Rotation paths and how fast each direction turns (deg/step)
Each turn is a multiple of 5 degrees from 10 to 175, or 0.
path 1
[  3.9  13.1 -18.7  -4.2 -12.2   7.2  -9.0  14.7  -4.7 -21.7  -9.8  -3.4
   0.8 -18.0   5.3 -18.8]
[  6.7  18.8 -19.2  -4.6 -12.1  -3.6   1.8  13.1   1.8 -18.2   3.7  -8.5
  -2.3 -10.0   5.9 -27.6]
[  4.2  13.3 -26.0  -2.1 -17.2   5.0  -0.6  -3.0  -3.8 -12.7  -7.3  -5.8
 -10.4  -9.8  -1.6 -25.2]
[  3.1  12.6 -24.4  -8.2 -13.2  12.1  -1.4   6.7  -8.7 -23.2  -5.5  -6.5
   2.5  -9.9   5.4 -17.0]
[  0.9  19.2 -20.2  -9.9 -13.6   0.3  12.3   4.1  -6.1 -19.1   6.1 -10.0
  -0.1  -1.0   6.8 -24.0]
[ -2.7  11.5 -23.0  -3.1 -19.1   7.3   8.4  -8.3 -10.4 -16.7  -4.5  -6.7
 -11.9  -3.7  -0.8 -23.0]
[ -7.8  11.8 -17.4  -9.4 -13.2  11.7   5.0   1.4 -19.1 -27.1  -4.6  -7.0
   0.6  -4.7   5.3 -14.2]
[ -8.5  19.8 -14.1  -8.2 -11.5  -2.2  15.7   1.7 -15.2 -23.3   7.5  -9.3
  -2.6  -1.4   6.9 -22.6]
[-13.5  14.9 -13.6   1.3 -14.4   1.5  11.1 -11.0 -20.0 -18.0  -4.8  -3.1
 -11.6  -5.3  -1.4 -22.4]
[-17.3  12.1  -9.9  -4.4  -9.7   4.2   3.4   2.2 -23.3 -26.3  -7.3  -4.1
  -1.8 -10.5   8.4 -13.0]
[-15.0  22.6  -3.0  -0.9 -10.6  -9.4  11.4   3.5 -15.9 -23.0   1.8  -4.5
  -2.9  -7.9   7.9 -22.2]
[-15.2  17.2  -6.6   6.1 -12.2  -3.7   3.8  -7.7 -16.9 -14.4  -9.4  -0.3
 -12.3 -12.5   1.2 -24.4]
[-14.6  16.0  -4.8   1.2  -7.8   1.0  -3.7   7.4 -18.8 -25.0  -9.1  -0.3
  -1.2 -16.9   6.7 -16.1]
[-10.2  24.3  -3.2   4.3  -7.3 -13.0   2.1  10.9  -8.3 -18.6   0.5  -2.3
  -3.4 -14.8   8.1 -25.5]
[ -8.2  19.4  -8.8   9.1 -13.0  -4.9  -3.7   0.6  -8.0 -12.9 -11.2   1.7
 -12.7 -19.3  -0.5 -26.2]
[  1.7   6.5   3.4  -3.2   3.0 -10.1   7.2   7.1   4.9  -0.5  11.7  -3.1
   5.5   4.0   4.6  -3.3]	120
[ -1.6   4.4   6.6 -11.3  -1.0   5.0  -1.1  -1.3  -2.5   0.2  -1.8  -3.8
   4.0  -5.5  -7.8 -13.3]	0
[  9.6  -3.8 -12.4  -8.2  -3.7   8.0   2.8  -1.8   5.0  -0.7   3.1  -4.8
   1.6   7.0  -1.0  -0.2]	20
path 2
[  3.5   4.5   5.2  13.4 -15.4 -12.6  12.0 -22.2 -10.9  -6.1 -16.2  -8.8
  18.1  19.3   9.0  18.8]
[-10.5 -14.7  -6.4  16.4 -14.2  11.7   4.4 -12.2 -15.1   4.2  -7.4   3.0
   4.0  19.9  -8.5  30.3]
[  7.1 -17.8  -6.8  -3.5   2.2  14.9  12.9 -24.2  -4.9  -8.2  13.0  13.8
 -13.9  18.5  -6.2  18.6]
[ -1.2   4.8   8.8  11.3   5.0  -6.4  19.2 -26.3   4.3 -10.3   9.7  23.0
 -13.7   8.1  17.0  12.2]
[ -6.9  23.3  20.5  25.9  -0.3  -1.6   9.3  -9.8   9.8  -3.7  -5.1  12.3
  -5.7  10.3 -11.4  21.2]
[  7.7  24.2   2.7   6.1  -2.0   5.7  14.3 -17.1  -5.8  -9.3  -3.7 -14.3
   3.8  22.0 -21.2  17.8]
[  5.6   6.8  -9.7  13.1 -14.1   6.7  20.0 -17.3 -21.4   0.1   9.5  -6.9
  15.8  17.4  11.8  15.1]
[ -1.3 -19.7   8.1  22.8   0.1  11.7  13.7   0.3  -8.6   1.1  15.7   7.7
   6.8  18.6   5.2  26.5]
[ -6.1 -14.5  13.0   3.4  22.6   0.3  17.5 -13.3  -0.8 -14.3   8.2  -1.0
 -14.6  19.3  -3.3  22.8]
[-18.0  18.8   3.6  14.7  14.2  -7.5  15.3 -26.2  -8.2  -3.9   2.5   1.2
 -20.2   5.5   7.1  15.5]
[ -1.2  30.8   0.1  25.1   4.2  14.4   8.0  -5.2 -10.5   6.2  10.1   8.2
  -5.8   0.7 -11.6  19.4]
[ 25.7  18.3   4.8  11.0   6.1  13.8  17.3  -1.6 -10.1 -12.6  14.0 -10.4
  10.9  13.0  -5.4  16.6]
[  1.6  -0.3  10.8  17.4   2.1  -5.7  14.3  -3.4 -19.2 -16.6   7.1 -15.3
  16.5  10.4  19.6  18.0]
[-22.0 -14.1  11.2  15.5   7.7   1.9   3.1   0.8 -22.0  -0.6   2.7  -7.8
   1.3  10.0  -2.8  32.1]
[ -5.4  -1.6   0.2  -8.5  26.0   5.5   9.5 -14.5 -22.1  -2.9  12.8  -0.1
 -18.0   5.4 -12.1  23.4]
[  0.6  14.4   1.9   4.4  -3.2   3.8  -1.9  -0.7   5.5 -11.6   2.6   2.8
  -4.3  -5.6  -2.9  -5.3]	60
path 3
[ -2.4  11.7   0.5 -24.7   5.3   6.5 -19.5 -22.1   3.2   5.8 -10.2 -15.5
   1.3  22.6   2.8   3.4]
[ -0.3  16.3 -11.9 -20.6 -10.4   2.0 -31.0  -8.1   4.5   7.5  -0.1   7.3
  -5.8  13.4   8.6 -15.9]
[-14.1   9.1  -7.7 -24.3 -19.5  -6.8 -21.1   0.0 -15.5  -7.8  -5.7 -11.0
   3.2  17.7   7.3  -6.7]
[-10.7  17.4   0.9  -9.1 -12.9   5.3 -16.7  15.0 -13.8  -6.4  -5.5   5.1
  -7.0  16.5  -5.4 -28.3]
[ -8.0  14.7  -3.7   2.1 -14.6   5.8 -13.7  -0.3 -14.2 -26.4  -2.8 -17.0
   7.5   6.0 -17.8 -18.8]
[-14.7  18.4   8.3   3.7  10.0  15.0  -9.3  -4.7  -2.8  -9.0 -15.3 -10.3
   6.3  14.6 -20.4 -22.6]
[ -6.1  16.9 -10.3   7.2   0.0   4.6 -20.4 -20.8  13.3  -5.7  -7.0  -9.3
  15.1   0.2 -19.2 -18.8]
[-18.8  10.8  -2.6 -10.3   5.1  -4.6 -13.4 -18.9  10.3  15.1 -21.1 -16.2
  11.9  13.7  -7.1  -6.0]
[ -0.6  14.9 -11.6  -8.8 -12.9  -9.3 -19.1 -10.0  12.8  22.6 -13.8  -5.9
  -2.3   0.4  -3.5 -22.2]
[ -3.8   3.7  -5.5 -19.4 -23.0 -12.0 -12.1  -3.6  -9.1  14.3 -17.6 -28.3
   0.6   7.7  -0.5 -10.5]
[ 11.4   9.0   4.4 -13.7 -14.8   7.7 -12.4   6.1 -11.2  14.4 -12.2 -10.3
  -8.8  10.8  -5.3 -31.6]
[ 15.6   0.9   0.5  -8.1 -14.2   8.6 -14.4  -6.6 -16.4 -10.0  -0.9 -25.0
  12.0   8.0  -6.1 -21.4]
[  3.7   3.9  11.7  -5.9  13.2  18.2 -17.1  -3.9 -11.2   1.3  -3.1  -7.2
  15.3  20.5  -4.6 -28.0]
[ -0.1   6.7  -4.6  -0.4   3.6   1.4 -27.7 -11.0   3.8  -5.1  11.5  -7.4
  29.1   5.6  -4.2 -25.0]
[-25.0   8.4   3.3  -9.5  10.6  -4.5 -20.5   1.7   3.1   9.5  -1.8 -15.5
  24.4  14.2  -5.1 -13.6]
[ 0.2  6.2  2.6  9.4  6.3 -7.4  6.2 -2.6 -8.3 -4.8  5.7  2.7  7.1  4.8
 -3.0 -6.6]	45
[-4.6  1.2  8.4 -2.3 10.1  5.4  3.5  5.6 -1.1  8.8 -6.6  5.5 -5.4  7.9
  0.5 -3.1]	155
[ 2.3  4.3 -8.5 -1.4 -5.3  5.0 -3.2  3.3  0.2  4.9 -0.5 -2.4  7.6 13.5
 -9.2  0.8]	0
path 4
[ 19.6  -6.2  15.4  18.3  -4.4 -17.8  14.2 -12.0  -1.9 -11.7  -8.0 -22.6
  12.7  -0.7  -3.2  15.7]
[-17.7  10.4  21.6   2.3  19.2   7.6  -0.3  -1.0  -6.7 -28.4   3.3   9.6
  16.6   4.6  15.9   2.0]
[  4.3  -5.5  28.8  -2.9  -1.4   0.3   6.8  29.2   9.8  -6.7  -2.3 -26.6
  -5.7  -9.7  -1.8 -10.5]
[  4.8 -14.8  11.6  18.5 -23.2  -5.7   3.3  -6.5  -2.6 -12.3  15.6   0.3
  28.7  -4.9  10.0   9.3]
[ 0.4 16.3 25.6 -5.0 31.2 -5.0  9.1  6.3  1.8  3.0  8.3 -3.5 16.8 -7.2
 10.6 10.8]
[  1.6  -5.4  21.9  11.6  -7.2  -6.6  16.5   8.0  13.4 -28.1 -15.9  -9.0
   1.5   5.3 -16.8  -4.3]
[ -1.7  -3.5  16.8  16.5  -0.1  23.9 -11.3  -5.7  -9.4 -18.1  12.8 -14.7
  15.1  -7.5  24.2   4.6]
[ -1.1  -4.9  24.0 -13.6   8.7 -27.2   5.0  26.2  -4.1  -6.8  12.0  -6.6
   6.6  -5.5   5.8   4.5]
[  4.7   4.7  20.5  17.4 -14.7   6.8  22.8  -1.9  18.3  -6.4   0.1   4.7
  28.3  -3.8  -6.2  -6.9]
[  1.3  -0.6  20.6  11.8  22.5  -0.9  -2.5 -10.0   2.1 -10.0   0.6 -27.9
   4.4   2.2  10.4  27.9]
[ -3.1   1.5  19.2  -3.8   3.8  -8.1   2.4  21.2 -12.2 -39.0  -1.1   6.4
  10.1  -3.8  -4.8 -12.4]
[ -4.3  -2.9  28.4   8.8 -15.0  14.2  14.3   3.9   9.7   6.3   4.6 -19.0
   9.4 -11.0  22.7 -10.8]
[  6.5 -13.4  12.5   6.5   5.9 -18.1  -4.6   9.7   8.0 -10.9  15.1  -1.2
  20.6  -2.3  -0.5  32.9]
[  9.3  21.1  23.3   1.5  13.3   3.0  21.5  -5.1  -9.4 -16.9  -4.1  -1.4
  22.1  -5.8  -7.8 -14.9]
[-17.2  -9.7  26.4  14.7  -4.7  -1.1   5.4   2.9  13.4 -15.8 -13.8 -20.0
  -7.4   2.6  19.3  10.4]
[ 4.8  2.1 -0.4  0.0 -1.0 -7.5  6.3 -2.5  6.1 12.5  5.2  5.4  9.8 -2.8
 -3.1  5.7]	85
[-1.5 -6.5  1.1  3.5 -5.2 10.9  2.5  3.9 14.2  3.7 -1.6 -4.4 -2.3  4.9
 -5.5  1.6]	120
path 5
[ -3.7 -16.6  12.6  24.0   9.2  16.6   3.0   2.1  -1.9  -7.1   2.3  16.4
  15.3  -3.8 -20.1  14.4]
[ -7.5 -11.1  23.0  11.8  10.0  15.2   4.7   0.4   8.4  -2.5  16.7  28.2
  11.5   9.1 -10.5  16.3]
[ 1.8  2.3 25.3 -6.3  1.8 14.2 -1.2 12.4  1.0 -9.9  5.4 33.4  8.9  7.1
 -8.9 15.8]
[  8.4  -3.2  16.8   4.7   0.5  15.7  -1.4  15.6  -9.4 -15.7 -10.6  21.3
  12.7  -5.8 -20.8  16.6]
[ -2.7 -17.2  10.8  23.6   8.3  17.5   4.0   3.4  -3.7  -7.5   1.0  16.6
  14.4  -5.0 -23.0  15.4]
[ -8.9 -10.9  21.4  13.1  11.6  15.7   2.9  -0.1   8.6  -1.4  15.8  27.4
   9.6   8.7  -9.8  16.1]
[ 2.0  1.8 25.8 -3.1  2.2 15.3 -0.4 12.6  2.3 -8.1  5.1 32.2 11.0  7.4
 -5.7 15.5]
[  7.9  -4.6  18.2   5.2   0.7  14.9   1.5  18.4  -9.1 -18.6  -7.2  22.3
  13.7  -4.5 -19.0  13.6]
[ -2.2 -17.7  11.7  19.8   9.9  14.5   3.8   3.7  -5.6 -11.2   0.2  18.3
  12.9  -5.0 -25.4  14.4]
[-10.6 -10.4  19.2  14.6  13.0  14.9   0.5  -2.8   8.2  -0.2  13.4  27.5
   7.9   6.4 -13.1  14.6]
[-1.5  2.6 27.6 -2.0  2.7 16.9 -0.3 10.0  4.9 -6.2  6.1 33.0 11.1  6.0
 -2.4 18.5]
[ 10.8  -3.3  19.3   2.9  -2.4  16.5   2.3  17.9  -9.3 -18.2  -4.5  22.6
  16.8  -3.8 -15.9  13.7]
[ -0.7 -18.1  12.4  19.6   7.9  14.5   3.7   6.1  -6.3 -12.1   1.9  18.1
  12.3  -5.1 -27.9  11.3]
[-11.4 -12.3  20.6  16.3  13.0  15.4  -0.8  -2.0   6.4   1.3  12.6  27.2
   5.8   5.3 -16.4  15.2]
[-0.4  4.4 26.8  0.0  4.7 18.8 -1.7  8.4  6.2 -6.0  4.9 31.7 13.2  6.6
 -2.9 18.3]
[ -8.3   1.7   3.2  -2.8  -3.1  -3.0   6.3 -12.6  -1.4 -11.8  -4.1  -0.1
  -4.4  -2.2   1.1   6.4]	0
[-4.0 -0.8 -1.2 13.3  5.0  4.1 -4.4 -7.3  3.4  9.0 -8.1 -2.7 -3.3 -4.8
 -1.5  4.0]	85
[-8.0 -9.4 -1.9  0.4  5.3 -5.1  2.0 -5.6  2.2  4.1 12.8  2.4 -4.4  5.8
 -5.4 -3.2]	90
path 6
[ -2.1  -9.9 -10.1   9.5  11.9  31.9  10.4  -1.0 -10.3   5.3   3.4  17.0
  10.4  -3.2  -6.8  24.3]
[-13.1   3.0   4.6  -0.3  -5.5  13.2   7.1 -21.4   1.0 -15.8   4.3  28.5
  13.8   3.8   4.3  24.1]
[  2.2   2.0  -8.5  15.3 -12.4  28.0  -2.4  -9.7  14.5   7.6  11.2   7.7
   0.3   6.2   8.1  29.8]
[-31.3   8.7  -0.3  20.0  -0.9  15.0  -4.4 -11.9   3.4   2.0  11.3   8.1
  21.4  15.8   4.0  12.6]
[  0.8   5.2  -9.3   4.1  -2.8  27.4 -12.9   2.4 -16.4   9.9   6.2   7.4
  20.4   9.2  -4.6  26.1]
[-10.0  15.3 -18.0   1.3  13.3   7.8  -5.4 -21.6   1.4  -3.2  -1.8  27.6
  21.8   5.6   1.4  15.2]
[-5.5  7.0 -7.0 -1.5  4.5 35.0  9.1 -6.2  3.5 20.9  9.0 22.8 -2.7 -3.3
  5.9 19.2]
[-22.6  -8.1   0.8  19.9  10.1  20.6  15.6 -11.9   2.9  -8.0   7.3  18.1
  14.7   3.0  -2.9  16.7]
[  0.4   2.2   6.6   2.7 -21.3  24.7  -2.4  -7.0  -4.5  -4.8   9.2  13.8
   8.6   9.0   1.9  33.5]
[ -7.4  11.4 -17.0  22.1   0.4  11.0 -13.7 -19.8  17.6  -3.2   5.3   8.6
  16.0  11.7   6.2  21.2]
[-18.1  16.6  -3.9   0.4  -1.2  28.9  -9.4   0.4  -6.4  24.4  12.2   9.9
  12.6  11.3   5.9  13.2]
[-10.1  -2.0 -18.6  13.2  18.7  19.7  -1.5  -7.6 -10.9  -0.7  -0.5  17.7
  25.8   3.9  -8.8  17.3]
[ -3.9  11.8   0.2 -14.1  -4.2  22.9   4.8 -15.2  -4.8   1.7   2.5  34.2
   9.1   0.4   4.0  23.6]
[ -4.4  -3.1 -12.5  21.1   8.0  24.2   7.9 -15.5  18.7   1.3   6.5  16.5
   1.0  -3.9   5.0  24.2]
[-24.6   2.7  13.1   8.5 -14.6  25.8   4.6  -6.2  -1.6   1.8  15.4  13.9
  12.3  13.1   5.3  17.6]
[-7.0 -1.0 -4.1  8.6  8.4 -8.7  0.9 -7.2  5.2 -9.4 -2.7  1.2  6.3  0.7
 -1.2 -4.6]	170
[ -1.6  -8.2   6.7   3.6  -0.7  -2.6  -3.0  -3.5   1.9  11.5 -12.9   5.5
   2.7   2.6   1.0   5.1]	0
path 7
[ -0.2 -16.9  35.6   7.9  -3.6  -5.3  -0.1  10.9  21.9   4.9   2.2  20.7
  -4.9  -9.9  11.3  16.8]
[  5.7 -13.6   4.0  -1.6 -17.0 -11.9 -22.0   1.1   8.8  -6.1  -5.7  24.3
  22.4 -18.0  14.7  19.8]
[ -2.2  -4.2  27.1  -2.6   1.3  10.5  -7.3  30.9  10.5  -5.1  -4.9  19.0
  12.3 -13.3  19.6   9.1]
[ -4.3 -26.6   7.1   8.1 -10.8 -12.9  -3.6  10.1  15.6  -8.8   8.5  24.7
  -1.2 -10.4  23.9  18.1]
[ -1.6  -9.9  -1.2   3.6   7.2   9.0 -18.4  11.5   2.2  -7.6  -5.0  30.5
  29.9 -13.1  17.3   8.7]
[  2.9 -13.8  16.3  -5.4  13.4  -1.1   7.2  22.9   8.6  -7.7  11.9  18.3
   1.5  -5.2  34.0  10.5]
[  1.6 -14.1 -20.2  14.0   1.3 -11.1   0.3  14.6  15.6 -12.0  11.5  28.3
  18.3  -9.3  14.9  16.9]
[ 9.4 -8.9 12.0  0.4 33.4  9.8 -0.5  7.8  6.2 -2.7  6.1 28.4 22.3 -1.9
 17.1  8.9]
[ 21.7  -6.6  -2.2  -7.5   8.4 -19.4  11.8  16.9  14.9 -11.9  17.1  13.1
   8.9  -5.9  23.1  20.9]
[10.8  0.4 -1.2 15.7 16.0 -0.4  2.5 19.2 20.7 -1.8  8.2 26.0 26.0 -9.1
 -6.4 17.7]
[ 24.1 -13.0  25.3  -3.5  21.4 -10.1   3.3  -4.6  14.3   2.0   9.6  19.7
   8.0  -2.2  11.1  18.9]
[ 24.2   6.0  -1.4  -5.3  -4.9 -17.4  -0.9  17.0  19.7  -6.2   4.3  10.3
  23.7 -15.1   2.8  23.8]
[ 9.9 -2.8 31.3 12.3 10.4  1.7  1.5 14.2 25.3  8.1  1.0 21.8 12.5 -9.6
 -7.2 17.5]
[ 19.6 -15.4  17.8  -6.4  -9.3 -23.3  -9.9  -6.1  15.4  -1.5   0.5  19.0
   9.6 -11.7  11.4  23.3]
[  8.8   6.3  18.9  -1.1  -8.4   1.2 -10.9  27.3  14.9  -1.9  -9.1  15.6
  23.9 -19.8   4.6  16.3]
[-3.2  3.1 11.9  2.4 10.8 12.3  0.8  5.4 -0.9  4.1 -3.0  1.3  1.2  1.5
 -2.9 -4.6]	145
[ -3.2  -7.3   1.5  -4.0  -2.7  -5.1   3.6   2.5  -8.6  -2.6   2.4  -4.2
   3.6   5.1 -11.6 -10.8]	0
[  7.5   2.1   2.9 -13.6   3.7   0.7  -6.6  -5.8  -8.1  -1.7  -3.6  -2.1
   6.8   0.0   6.9  -1.3]	120
path 8
[  0.7  -2.5  12.8  -9.2  -4.5 -23.3  -8.2  13.0  21.9 -15.8  -2.4  14.5
   4.9 -15.5  21.9  10.7]
[-21.7   5.8  17.3 -24.1  -4.1  -7.0   8.4  15.9  12.9   7.4  -9.0   3.3
   1.0  -0.3  26.6  -5.5]
[-10.5 -11.8   6.2 -15.9   1.4 -22.3   8.7   2.1  11.3   1.0   3.6  31.4
   1.1 -12.9  19.1  -3.4]
[-28.2   6.5  15.7  -4.3   7.0 -10.1  27.1  13.2   2.9   2.8   5.2   5.2
  -8.0 -15.2  19.2  -7.5]
[-12.7  -2.8  13.0  13.3   1.2 -26.2   6.2   3.1  13.3  -7.5   1.7  17.7
   3.9 -23.3  16.6  11.0]
[-15.0  14.7  19.3  -4.7   0.6  -9.1   6.5  24.5  14.9 -12.6  -4.9  -6.7
  -2.8 -13.3  24.4   4.0]
[ -8.6  -5.5  15.4 -12.2  -8.4 -21.5  -7.6   6.8  21.2   1.4  -8.6  18.9
  10.0  -9.2  25.8  11.1]
[-14.2   3.5  12.0 -30.8   1.7  -8.3  13.8  18.6  13.0  -2.2   2.8   9.9
  -7.1  -5.4  23.7 -13.6]
[-21.7  -7.5  10.9  -5.7  -1.3 -20.3  14.0  -2.9   5.7  14.4   0.4  28.3
   5.0 -14.9  18.4   0.4]
[-18.4   4.4  12.0   0.3  10.6 -15.1  22.4  15.6   6.1 -14.5  10.6   5.8
 -12.0 -21.2  15.9  -6.7]
[-19.9   5.1  21.3  13.9  -5.5 -18.0   5.6   8.4  13.0   0.1  -7.2   8.7
   8.7 -17.7  21.0  14.8]
[ -3.8   5.6  15.2 -13.7  -0.6 -15.3   1.9  22.5  23.0 -22.0  -0.9   1.9
  -3.7 -13.1  23.5   2.0]
[-19.0  -0.9  17.4 -16.8 -11.0 -12.6   1.2   7.7  14.7  12.7 -12.3  15.1
   8.6  -2.4  27.1   3.5]
[ -8.8  -6.7   5.1 -25.5   5.2 -18.7  14.0  11.1  12.7  -7.5   8.5  21.7
  -8.5 -13.9  18.6 -12.0]
[-30.4   1.3  16.7   2.8  -0.6 -13.3  20.9   2.2   2.1  14.1   0.4  15.8
   0.5 -15.1  20.3  -0.1]
[  5.5   4.9   4.3   3.2  -4.0   0.0 -10.0   5.8   6.9  -7.3  -6.1  -8.4
   3.6   0.8   2.7   8.1]	65
[-0.3  6.2  0.1 -6.3  4.9  5.9  5.9  8.9 -0.7 -7.1  3.4 -9.6 -7.8  1.0
  0.5 -7.8]	170
path 9
[-11.1  16.8  14.2 -12.5  11.9 -13.4  -4.9  -7.1  14.7 -22.9   2.5  -8.6
   9.2 -30.0  -0.2   6.6]
[-31.4   6.0 -13.6 -10.7  19.0  -3.0 -12.4   2.7  -9.5 -16.1 -10.8   6.6
   6.8 -17.1 -14.4 -12.2]
[-23.3 -11.6  15.1 -20.4  -4.1  -5.4  -0.3  -9.4 -22.1 -16.1  18.4   6.3
  16.6 -12.9  -2.8  -4.0]
[ -2.6   3.9  12.3   0.6  13.3  14.7   2.2 -17.5   1.6 -16.8  10.1  29.6
   8.7 -12.6 -12.7 -22.3]
[  2.3  -3.9  22.1 -22.3  11.2   2.8  -1.6 -12.6   1.8 -19.0  -5.2   9.6
 -18.3 -27.8  -5.2   9.9]
[-28.7 -16.6   6.5   6.0  20.2  11.4 -14.5  -1.5 -12.2 -16.6 -13.3  17.4
  -9.9  -1.7 -13.9   4.3]
[-11.9 -28.4  29.5  -5.1   4.5  10.2   8.5   4.4 -14.9 -14.1  20.2  -5.9
 -10.8  -3.6  -9.0  -4.5]
[ -1.7  -1.0  31.0  30.0  14.7  16.7   2.3  -5.4  10.2 -18.3   3.0   6.6
  -3.2  -8.0  -3.2 -12.0]
[ -9.1   0.4  16.7  -0.5   8.5   8.7   8.6   4.6   8.0 -13.8 -10.2 -20.4
 -23.6 -29.7 -11.6   2.7]
[-42.2   0.1   4.9  20.4  10.1   7.6  -4.9   4.0  -7.0 -13.6  -5.4 -13.1
   0.0  -8.1   0.8   7.8]
[-20.6  -3.7   4.6   2.1   4.1  10.1  21.7   9.1 -15.7  -8.5  24.6 -19.7
   0.5 -18.2   1.2 -17.5]
[ -5.0  15.7  10.1  23.2   6.3   7.3  10.5 -15.7   1.9 -19.9   8.0   3.3
  13.2 -29.6  14.9  -4.5]
[-10.5   4.6 -18.4  -8.2   9.8  10.6  13.2  -3.3  -2.2 -13.7  -6.5  -0.8
  -6.9 -41.2  -6.2   2.0]
[-29.9 -11.3  -9.2   2.7  11.1   6.0  -1.6  -9.2 -13.4 -17.5   7.9   6.8
  12.8 -14.0   8.7  24.9]
[ -2.4 -21.5  -8.5  -2.9  19.9  12.7  16.3   3.4 -11.8 -14.3  28.2  13.3
   8.6 -14.3  -5.2 -11.3]
[ -5.3   2.6  13.5  -3.4  -3.7   4.1  -3.7  -4.4  -3.9   2.0  -5.5   2.2
 -10.3   4.4  -0.6  -7.5]	20
[  8.3   2.4   4.5   4.7 -10.6   3.8   5.7  -6.6   8.0  -0.3  -2.2   2.4
   4.9  -6.3  -8.1  -2.4]	90
[-6.4 10.7 -7.3 -6.9 -4.4 -1.2  2.0 -7.2 -5.6  1.4  0.5  3.2  5.7 -6.8
  6.4 -5.5]	35
[  4.3   5.9  -5.7   2.1 -10.8  -5.5  -6.2   4.2   2.9   8.2   6.1   5.0
  -7.8   5.5   0.8   2.3]	0
